In the rows, 128 means zero.
Each path below is one point turned by a fixed rotation once a step. After each direction that follows a path, write how fast that rotation turns it, in degrees per step (0 if it stays still).
Each turn is a multiple of 5 degrees from 10 to 175, or 0.
Each row of a path follows its step; steps can be skipped.
path 1
step 0: 139	196	95	91	136	90	190	150	105	155	87	164	104	169	115	136	150	109	99	157	88	152	122	82	82	107	130	117	92	141	102	145	155	142	138	152	169	106	143	152	118	106	125	121	133	140	134	165	144
step 1: 104	118	97	90	147	81	146	104	108	100	143	145	68	92	127	126	128	146	92	122	85	74	160	68	93	109	111	119	119	121	145	145	146	151	146	152	137	130	122	152	126	178	111	70	107	175	124	121	141
step 2: 118	125	157	82	155	87	106	103	191	103	136	158	101	158	142	128	131	127	80	65	114	128	168	75	119	89	138	109	115	157	142	151	179	126	138	107	134	171	174	139	125	115	103	142	145	90	110	135	130
step 6: 131	138	109	108	101	102	121	146	86	186	119	165	153	100	147	163	62	147	118	171	129	115	152	136	121	117	143	112	81	139	135	149	154	139	80	172	161	100	143	156	126	107	83	163	125	76	138	130	168
step 8: 147	146	116	83	116	104	152	118	150	83	152	149	112	89	112	120	148	148	73	123	96	89	154	135	146	105	92	137	109	146	127	157	207	98	102	178	120	121	100	138	149	154	154	148	149	125	143	158	181
step 9: 97	183	146	58	145	84	104	149	153	95	144	127	120	106	96	151	191	141	111	120	93	130	137	114	135	125	145	126	106	152	151	89	161	129	80	119	164	141	191	97	124	114	149	126	102	153	126	166	125
step 10: 84	105	76	97	88	102	148	168	135	97	141	115	114	130	127	114	135	97	62	116	119	87	70	108	127	114	163	154	78	132	115	164	138	173	100	137	150	153	162	109	130	128	131	110	156	145	97	161	113
step 13: 126	86	165	104	129	169	96	168	87	158	134	160	155	90	158	186	145	107	138	138	116	96	165	117	132	115	161	133	114	143	137	183	171	135	102	110	132	148	116	126	103	121	101	96	81	85	161	107	140
step 16: 146	176	93	75	86	115	132	158	135	175	156	161	101	89	90	116	142	146	126	187	111	107	68	120	128	129	145	141	121	132	120	110	128	122	74	166	164	143	146	141	116	164	130	136	84	164	115	150	106
step 22: 146	137	106	145	143	142	96	120	99	162	99	152	132	111	118	177	101	119	183	180	129	129	59	116	87	113	128	163	73	182	124	166	128	134	137	157	149	118	141	107	100	151	110	102	86	120	113	141	130
Speeds:
123	144	135	131	128	132	116	129	128	125	122	132	134	130	142	123	126	131	129	150	120	130	120	119	126	140	130	125	122	133	134	109	129	139	130	132	137	130	134	123	133	113	136	127	126	113	130	130	142
115
112	120	139	139	125	120	121	127	122	127	114	130	135	126	120	125	132	135	132	137	113	118	117	133	136	122	126	121	123	127	127	137	133	135	141	138	123	135	120	129	127	129	129	130	151	141	133	130	121
155
138	146	125	133	133	126	121	121	112	116	128	123	122	135	125	130	134	124	123	130	131	119	118	131	116	124	110	147	139	144	124	133	127	128	140	128	124	115	120	136	130	130	137	127	129	130	134	125	131
100
125	130	132	124	127	140	139	127	128	130	128	142	132	136	110	129	125	139	116	121	132	137	120	129	130	132	124	129	141	127	119	138	132	136	125	133	125	130	142	139	140	117	122	119	137	110	140	136	126
175
131	126	132	122	134	141	131	134	136	136	126	122	120	126	136	127	134	135	143	119	121	112	116	117	126	130	120	129	138	126	135	137	125	132	139	130	135	135	128	139	112	117	113	134	126	119	119	116	127
35
137	140	113	118	123	127	135	125	132	128	124	137	125	124	118	139	129	144	134	133	107	136	127	131	122	145	134	133	127	119	138	131	136	129	128	118	118	123	120	134	124	136	129	133	134	131	118	139	137
45
131	126	116	133	133	131	137	135	126	134	123	135	142	131	130	132	118	136	152	144	138	122	137	132	130	129	117	135	134	140	121	129	143	116	120	128	129	130	127	118	130	120	117	124	130	137	133	124	135
45
121	118	118	131	131	133	125	125	117	114	121	130	132	111	136	135	121	127	138	114	118	128	130	122	126	112	138	137	131	128	120	124	130	121	129	143	123	119	128	126	134	129	127	136	129	108	123	139	133
160
